In the data rows, the value 50 means zero.
Each row has a hidden score. How much does it go up from the first row of each pair to the second? 15 means little or no change, 30 a big rise and 0 a big fall. The score is a weighted sum of the row's numbers plus the product of two more (or one squared), each taken from its middle value.
[70 73 14 34 91 87 43 51 52 26]
[36 39 59 38 21 27 61 48 59 59] 18
[36 45 45 69 55 47 70 61 68 37]
[72 70 52 84 83 71 62 82 37 28] 18
[66 52 68 75 54 40 33 71 34 72]
[52 58 27 60 81 86 53 59 57 21] 4
[39 35 52 50 32 49 54 42 51 40]
[26 33 72 32 13 33 53 30 56 67] 10
[25 32 55 68 34 34 66 49 68 49]
[52 45 58 48 38 33 58 59 46 49] 22
[58 58 47 40 55 42 57 58 58 59]
[31 27 63 59 26 27 72 41 75 61] 22
[40 52 33  7 51 47 33 32 57 59]
[31 14 59 78 49 56 12 39 33 59] 19
[33 47 57 36 23 36 56 36 60 61]
[63 62 46 67 61 51 71 77 48 40] 13
[46 30 47 94 68 78 63 59 46 15]
[64 57 66 57 38 29 61 64 49 60] 24
[17 34 38 50 40 63 56 24 65 38]
[65 59 64 53 46 42 56 67 48 49] 19
[37 39 52 64 56 67 23 45 36 46]
[53 44 70 67 42 27 62 63 47 54] 23
[77 56 75 62 37 10 61 80 53 76]
[10 16 30 41 45 86 46 11 62  4] 15
[56 61 35 65 58 61 57 61 48 39]
[46 48 24 34 57 76 46 34 53 33] 16
[35 38 61 54 32 37 58 43 46 47]
[44 49 25 71 80 96 57 45 38  0] 12
[17 32 64 41 15 29 64 26 63 57]
[22 36 44 32 38 53 31 21 46 50] 17
[53 41 61 67 42 31 74 65 55 57]
[55 59 56 26 44 36 49 55 68 74] 16
[43 46 42 73 65 66 72 64 44 17]
[34 36 65 38 18 27 57 37 66 68] 16
[73 71 50 56 67 58 68 76 40 40]
[52 57 46 40 47 49 50 50 48 45] 20
[53 50 54 57 48 56 42 54 45 42]
[19 44 37 43 41 58 48 21 68 39] 17
[60 53 70 41 34 19 60 62 59 75]
[80 78 43 52 81 61 65 71 42 41] 15
[63 72 31 60 92 83 35 54 31 34]
[58 60 61 50 41 32 65 60 50 62] 12
[60 66 25 28 71 68 60 44 55 29]
[79 57 56 89 82 68 18 79 22 62] 11
[44 58 30 50 81 85 53 39 52 17]
[42 35 52 72 60 70 14 51 26 54] 7
[21 40 38 52 50 55 47 43 70 31]
[ 1 17 43 52 31 61 52 24 75 29] 8
[24 37 45 40 35 40 49 25 73 58]
[51 64 31 53 78 76 60 55 50 22] 8
[47 48 43 50 52 69 55 45 50 25]
[26 35 27 43 58 85 43 28 45 11] 15
[46 53 45 11 47 40 42 32 55 59]
[36 25 66 70 41 53 13 36 37 65] 15
[75 78 53 54 63 54 48 65 35 49]
[ 0 11 59 36 15 31 42 18 73 60] 8
[65 73 33 34 68 68 43 48 51 47]
[72 71 49 43 55 51 61 70 37 42] 19
[27 28 55 51 28 51 38 26 36 43]
[74 60 63 80 58 43 44 77 42 65] 12
[33 26 65 37 12 24 24 31 38 79]
[65 59 64 76 54 38 60 66 34 50] 24
[41 51 36 24 53 57 37 31 54 44]
[64 68 30 18 54 51 48 39 54 52] 14
[52 58 40 52 56 66 59 46 47 33]
[40 33 80 55  5  0 61 55 68 81] 14
[48 39 46 81 64 73 46 57 35 32]
[63 47 79 63 28 11 36 70 42 99] 20
[38 33 75 65 28 25 64 52 64 58]
[30 33 71 23  7 27 48 25 57 67] 11
[55 51 53 51 46 50 58 53 39 46]
[45 44 53 39 39 35 47 46 60 58] 15
[56 54 21 35 70 80 56 41 53 25]
[91 84 65 53 60 43 55 79 36 67] 21
[89 73 51 60 76 61 36 83 32 59]
[68 58 55 18 39 32 38 46 47 87] 29
[33 40 64 49 22 26 63 47 72 68]
[84 84 55 55 70 54 53 71 38 58] 21
[42 54 38 49 57 56 57 48 61 54]
[45 32 65 76 54 58 10 55 35 64] 17
[36 43 48 60 46 44 67 50 73 42]
[40 42 47 67 67 86 28 41 30 33] 15
[71 65 46 33 59 53 62 61 49 47]
[65 66 36 42 69 72 55 55 48 35] 14
[80 79 42 40 80 69 68 64 55 41]
[36 25 65 71 40 44  4 48 36 76] 18
[63 61 58 52 40 37 56 53 45 55]
[92 73 89 63 45  3 53 88 39 99] 14
[34 41 37 23 38 55 48 20 53 37]
[64 73 56 61 54 45 68 66 50 54] 9
[22 32 39 47 42 66 40 25 40 42]
[61 60 44 59 67 63 57 58 44 32] 23
[51 45 50 62 51 48 39 56 45 49]
[67 70 51 11 34 24 44 48 47 90] 18
[44 29 63 78 45 46 37 55 41 58]
[22 22 62 64 27 30 62 43 68 48] 15
[43 46 36 29 57 57 45 33 58 45]
[38 43 50 75 67 76 22 49 24 32] 10
[50 47 59 86 69 69 34 62 31 42]
[58 60 27 43 72 76 61 41 52 21] 18
[33 39 31 84 80 75 71 61 64 11]
[72 56 66 82 55 43 33 81 29 70] 19
[69 59 66 66 51 39 44 78 32 60]
[72 72 40 58 75 75 42 64 37 37] 13
[59 66 11 40 97 93 47 49 54 19]
[36 43 50 35 40 60 49 34 47 44] 18
[66 57 32 28 67 57 57 44 57 50]
[35 30 64 53 33 41 10 43 34 83] 13
[60 66 52 45 60 53 33 59 41 60]
[50 59 62 23 27 22 56 43 63 87] 19
[49 58 10 43 92 96 49 43 54  0]
[23 28 43 72 49 82 50 34 41 17] 8
[46 54 33 44 62 73 37 40 46 30]
[34 35 49 38 38 52 40 30 42 55] 14
[78 75 55 57 68 57 61 81 33 54]
[44 36 63 69 48 56 28 46 36 54] 23
[32 17 57 74 34 53 53 36 44 35]
[51 62 25 46 81 77 52 50 65 33] 9
[74 81 42 42 70 62 56 61 41 47]
[44 53 32 32 47 66 50 36 48 35] 11
[15 27 42 41 39 48 50 26 76 45]
[39 49 67 23 22 24 55 38 76 87] 20
[70 62 29 28 75 54 48 60 59 41]
[78 76 47 39 61 50 60 75 50 51] 20
[47 39 80 63 22 11 61 56 57 73]
[21 24 58 61 23 34 66 33 67 50] 12
[47 43 31 22 56 69 59 32 57 31]
[14 15 44 55 36 73 18 16 39 31] 13
[71 75 39 48 69 59 59 63 58 51]
[79 74 44 27 72 57 37 62 53 65] 15
[40 42 52 52 42 54 64 42 53 38]
[99 99 57 35 82 40 56 94 50 78] 8
[60 65 42 44 56 60 56 56 42 41]
[72 67 66 55 50 48 45 68 36 64] 13
[53 49 51 29 31 44 56 37 54 61]
[29 36 54 37 30 35 48 40 74 67] 12
[63 63 53 71 58 51 57 66 44 35]
[41 47 61 60 41 30 70 57 73 60] 9
[67 64 28 41 70 64 54 49 49 33]
[35 37 73 55 30 34 21 40 35 80] 14
[61 64 61 48 39 26 64 58 56 73]
[48 57 40 55 79 85 34 52 36 37] 7
[61 61 57 64 52 41 68 63 51 49]
[26 17 57 72 43 66 15 34 30 38] 11
[50 51 45 41 54 42 54 47 64 51]
[11 10 59 62 17 42 60 30 64 39] 8
[58 59 54 57 50 52 58 62 46 41]
[48 44 57 92 63 63 35 56 30 40] 19
[45 42 53 56 46 56 53 50 43 43]
[55 52 51 52 53 51 59 47 51 35] 25
[53 37 62 58 49 49 17 48 36 75]
[59 60 47 16 42 41 55 46 63 60] 7
[69 65 63 66 49 36 60 73 45 49]
[60 49 82 53 26 25 22 53 33 95] 13
[42 38 53 70 47 58 23 48 31 57]
[81 75 47 35 60 44 58 66 51 59] 16
[30 28 26 40 52 84 50 30 50 17]
[77 77 68 49 41  5 68 77 58 81] 28
[74 67 48 35 57 50 59 48 52 55]
[48 36 66 64 46 44 24 47 34 64] 15
[33 35 59 68 46 43 70 51 64 43]
[64 67 48 33 57 44 56 60 62 76] 14
